[100  99 104 143 116] value 100
[100 138 151 122] value 100
[124 121 125 117 130 128 105] value 124
[151 148 128 152 139] value 151
[130  99  98 118] value 130
[107 153 156 136 100 137 105] value 107
[155 141 114 156] value 155
[106 125 128 139] value 106
[120 150 139 131 149 125 117] value 120
---
[137 129 121 119 150 129] Answer: 150, 119

[[128 133 134 129 148]
 [129 131 150 129 129]] Answer: 150, 128

[101 100 129 123 107] Answer: 129, 100

[127 132 135 151] Answer: 151, 127

[115 111 153 102 121] Answer: 153, 102

[125 110 115 157 132] Answer: 157, 110

[118 131 120 151 128 124 132] Answer: 151, 118

[142 145 144 152 126] Answer: 152, 126
---
[[134 158 140 144 139 128]
 [135 143 129 132 121 132]
 [111 114 125 118 126 128]] -> 140

[121 151 123 120 134 156 157] -> 123

[135 122 154 132] -> 154

[124 113 142 114 149 148] -> 142

[[137 113 126 118]
 [134 116 106 127]] -> 126

[125 123 106 102 125 124] -> 106

[154 135 145 150 142] -> 145

[[119 128 129 134 140 125]
 [112 125 126 131 106 126]] -> 129
---
[[146 107 129 140 118 144]
 [122 137 128 126 135 122]
 [150 106 131 146 119 144]] ans = 135

[[127 132 125 136 126]
 [126 130 124 133 106]] ans = 133

[[115 115 109 139 125]
 [120 118 105 132 126]
 [127 134 144 131 123]] ans = 132

[[119 130 145 128]
 [104 147 114 117]
 [119 125 112 140]] ans = 114

[[136 114 124 137 126 142]
 [120 129 131 115 106 149]] ans = 106

[[112 139 122 113 132]
 [156 101 136 142 106]] ans = 142

[[119  99 156 118 106 133 103]
 [135 125 139 125 111 121 124]] ans = 121

[[132 139 135 114 158 128 136]
 [125 124 135 138 109 129 119]] ans = 129
---
150	119	127	118	110	134
130	115	140	144	130	134
118	133	140	141	135	134
-> 141

149	135	155	150
140	147	112	117
118	119	141	146
-> 119

154	119	111	148	131	111	123
150	115	113	157	135	107	132
126	156	142	113	135	123	103
-> 135

132	127	135	119	119
135	154	119	149	135
114	121	147	130	125
-> 147

147	131	146	110
128	98	135	116
111	140	111	104
-> 140

114	130	135	123	132	115
130	122	129	124	128	119
152	114	129	131	126	117
-> 131
---
[[125, 125, 138, 141, 126], [134, 106, 116, 127, 125], [135, 136, 137, 145, 118]] out 137
[[105, 119, 129, 126, 130, 130], [105, 124, 126, 126, 139, 133], [103, 119, 123, 130, 138, 135]] out 130
[[127, 124, 132, 123, 116, 127], [137, 112, 150, 121, 123, 129], [121, 131, 110, 128, 110, 118]] out 128
[[118, 111, 147, 137, 126, 123], [129, 137, 112, 131, 148, 136], [134, 145, 123, 131, 107, 136]] out 131
[[132, 102, 117, 147], [147, 145, 111, 99], [132, 104, 115, 156]] out 104
[[135, 117, 107, 141, 133, 126], [115, 139, 142, 121, 126, 131], [115, 135, 132, 127, 129, 131]] out 127
---
Input:
[[123 126 140 120]
 [110 112 142 106]
 [112 114 144 107]]
Output: 120

Input:
[[107 136 117 137 118 145]
 [110 137 120 135 117 147]
 [127 129 126 130 127 129]]
Output: 145

Input:
[[146 110 145 137 149 108]
 [149 108 137 135 145 114]
 [146 145 148 149 115 138]]
Output: 108

Input:
[[110 122 151 112]
 [148 145 139 111]
 [144 136 102 140]]
Output: 112

Input:
[[127 118 124 116 136 103]
 [132 132 131 130 125 129]
 [124 127 130 124 119 124]]
Output: 103

Input:
[[126 137 135 138 137]
 [134 116 132 112 107]
 [131 129 128 126 123]]
Output: 137
---
[123 138 142 103 149 135] out 142
[123 152 154 121 119] out 154
[110 129 126 128 153] out 126
[105 138 105  98] out 105
[101 153 124 147 109 157  99] out 124
[106 123 142 139 135] out 142
---
[155 132 138 157 157 158 107] ⇒ 155, 107

[120 121 111 127 127 104] ⇒ 120, 104

[[111 125 119 130 138 139 132]
 [132 128 134 126 127 121 116]
 [134 138 124 135 133 106 119]] ⇒ 111, 119

[135 150 141 146] ⇒ 135, 146

[118 113 107 112 104] ⇒ 118, 104

[[137 129 140 136 118 158 145]
 [147 139 131 131 126 142 148]
 [136 138 116 118 142 123 145]] ⇒ 137, 145

[146 123 127 120 151 116] ⇒ 146, 116

[145 156 142 109 135] ⇒ 145, 135

[[110 119 143 133 128 128]
 [151 137 113 123 148 129]
 [119 118 141 133 144 117]] ⇒ 110, 117
